0: [701,292,308,973,540,391,999,354,567,999,350,430,596,641,526,450,442,526,664,639]
1: [408,547,556,320,490,535,382,482,457,333,524,443,420,319,499,472,500,502,447,459]
2: [682,328,169,750,431,467,500,409,604,675,325,704,656,999,245,526,462,395,443,374]
3: [545,677,590,351,542,540,325,813,466,314,643,484,438,338,573,464,619,478,459,528]
4: [486,302,213,592,475,431,535,298,493,608,305,469,469,469,308,341,412,447,483,437]
5: [533,670,709,340,490,534,327,743,458,300,689,464,435,416,518,480,598,488,436,471]
6: [445,595,590,316,512,547,334,592,448,319,575,433,416,309,542,465,544,489,458,466]
7: [429,414,364,468,492,481,408,380,465,475,379,461,428,362,391,417,387,426,455,437]
8: [410,330,438,556,588,489,975,285,446,644,343,435,586,378,585,559,376,622,742,674]
9: [356,995,999,281,520,612,412,875,478,300,999,459,403,296,999,801,844,683,554,539]
10: [389,308,357,361,508,493,474,354,472,340,398,473,449,337,445,418,379,464,505,488]
11: [875,353,162,999,406,399,608,431,757,984,268,741,734,999,238,679,475,390,413,390]
12: [443,619,613,308,469,569,315,610,450,305,619,458,421,328,555,505,574,491,437,453]
13: [286,999,999,274,690,617,562,999,609,252,999,533,417,251,999,999,999,999,834,698]
14: [374,497,392,440,501,422,655,447,539,527,553,502,477,468,581,488,595,596,601,498]
15: [391,335,362,349,533,470,467,257,435,346,321,489,519,337,386,401,372,484,493,453]
16: [536,378,223,510,459,446,319,458,575,496,404,620,593,750,303,481,477,427,435,425]
17: [679,397,207,691,428,537,328,495,651,576,361,739,667,933,269,524,414,396,434,425]
18: [426,613,573,290,489,558,317,655,448,329,607,481,422,329,593,524,609,510,476,488]
19: [486,413,220,651,440,455,389,362,553,581,276,547,515,569,238,379,387,425,441,422]
20: [417,419,375,382,499,485,408,346,448,403,387,463,428,363,414,396,404,492,450,424]
21: [398,591,655,307,485,569,342,517,421,308,590,428,431,327,530,481,537,541,456,451]
22: [437,591,720,313,524,571,384,561,435,313,612,450,424,320,541,517,507,497,473,480]
23: [473,664,857,328,584,591,444,616,510,301,743,453,456,304,746,692,557,516,522,504]
24: [385,769,858,278,557,553,411,795,462,301,799,487,465,305,899,664,743,639,619,513]
25: [390,364,425,428,535,445,583,351,446,496,408,423,459,346,461,455,401,527,564,484]
26: [474,717,593,377,474,544,351,611,413,368,572,461,441,323,515,484,552,503,459,459]

[935,379,143,999,399,361,640,489,766,999,282,818,807,999,233,744,542,367,442,385] -> 11 2
[417,506,509,333,493,539,396,451,446,338,479,462,421,331,483,459,463,477,446,453] -> 1 6
[656,283,247,999,543,389,999,324,575,999,334,486,589,664,577,470,442,539,661,685] -> 0 8
[740,282,166,756,433,435,625,355,581,723,293,677,672,999,244,464,489,372,427,455] -> 2 17
[395,505,567,318,502,523,375,418,448,319,511,454,436,330,475,434,487,534,460,442] -> 1 21
[555,664,531,411,559,535,346,772,500,389,615,483,426,320,580,459,582,473,465,529] -> 3 26
[423,501,522,321,504,537,400,437,453,339,476,439,416,326,491,464,465,472,450,460] -> 1 6
[414,535,550,320,505,507,405,472,438,350,500,421,433,319,494,444,488,513,464,457] -> 1 21
[707,254,194,807,448,428,654,315,556,795,264,558,553,831,236,377,452,399,454,484] -> 2 19
[420,470,500,331,508,528,378,448,458,329,480,448,423,331,463,450,455,462,452,447] -> 1 20
[535,533,215,673,439,430,352,516,561,614,367,544,454,532,300,398,431,423,425,434] -> 19 16
[415,503,511,325,503,528,386,462,453,331,491,435,426,333,482,455,460,477,452,457] -> 1 6
[492,355,274,658,489,434,553,321,521,717,314,452,469,444,316,341,387,482,470,448] -> 4 19
[416,536,530,356,501,526,415,482,445,347,493,450,407,326,503,463,472,494,456,456] -> 1 6
[469,512,254,640,433,462,388,415,557,580,324,606,494,536,319,420,410,424,473,404] -> 19 4
[428,517,521,323,502,533,381,474,458,320,482,434,414,324,472,454,467,472,439,456] -> 1 6
[427,530,541,349,503,524,406,482,446,366,498,431,421,333,484,449,468,491,432,448] -> 1 6
[431,523,548,316,513,538,385,494,456,312,506,442,425,329,494,474,478,477,450,462] -> 1 6
[383,296,440,468,591,528,999,305,436,519,328,447,655,365,645,566,353,573,765,766] -> 8 25
[828,236,186,999,521,377,999,378,581,999,259,565,635,895,505,413,480,442,643,824] -> 0 11
[410,510,536,312,503,535,400,447,440,330,496,447,421,322,509,471,482,489,458,450] -> 1 21
[398,494,498,323,497,507,401,419,456,333,488,445,427,328,508,447,481,482,459,448] -> 1 20
[373,999,999,278,540,691,422,831,463,278,999,464,404,297,999,802,853,725,500,545] -> 9 24
[464,338,396,578,539,473,887,312,437,665,354,456,557,413,523,489,367,612,660,583] -> 8 25
[392,495,523,316,503,531,399,433,451,339,489,453,419,320,505,453,467,484,449,454] -> 1 21
[405,474,516,298,493,510,374,429,449,338,484,446,447,339,471,439,475,501,449,439] -> 1 20
[447,348,507,563,579,436,897,373,444,680,389,398,557,363,553,532,396,633,742,607] -> 8 25
[412,500,509,318,480,522,346,505,407,325,501,443,422,323,436,421,493,485,462,449] -> 1 6
[453,314,431,569,643,500,999,281,439,732,339,438,632,438,607,530,340,645,749,775] -> 8 0
[395,334,403,448,536,442,687,339,471,495,381,432,491,341,492,471,407,525,622,530] -> 25 10
[454,468,504,312,496,532,338,491,468,309,539,435,435,351,470,478,450,461,457,442] -> 1 6
[372,399,638,402,616,435,850,449,480,481,469,405,546,314,712,602,381,665,784,665] -> 8 14
[768,241,361,627,504,401,861,443,443,714,374,411,698,823,372,399,438,534,686,720] -> 0 8
[723,273,167,810,428,453,585,338,594,767,273,708,645,999,230,515,474,389,421,443] -> 2 17
[387,372,535,353,592,436,629,401,457,428,422,427,479,323,588,485,382,602,620,579] -> 25 10
[377,999,999,270,507,667,381,999,474,291,999,461,421,293,999,718,854,667,540,557] -> 9 24
[431,281,398,463,576,541,999,323,410,500,307,435,713,467,581,578,351,533,769,904] -> 8 25
[394,476,545,315,507,526,420,447,455,325,490,434,430,307,515,472,458,511,486,478] -> 1 21
[392,484,533,307,496,519,357,426,432,315,483,446,430,329,451,436,483,507,454,444] -> 1 21
[414,479,497,312,492,524,385,449,443,339,481,439,428,323,471,428,452,475,437,458] -> 1 20
[999,197,92,999,388,462,999,449,801,999,245,948,817,999,219,575,646,327,416,771] -> 11 2
[400,485,757,538,552,439,833,442,453,568,530,375,569,315,637,652,413,723,803,602] -> 8 14
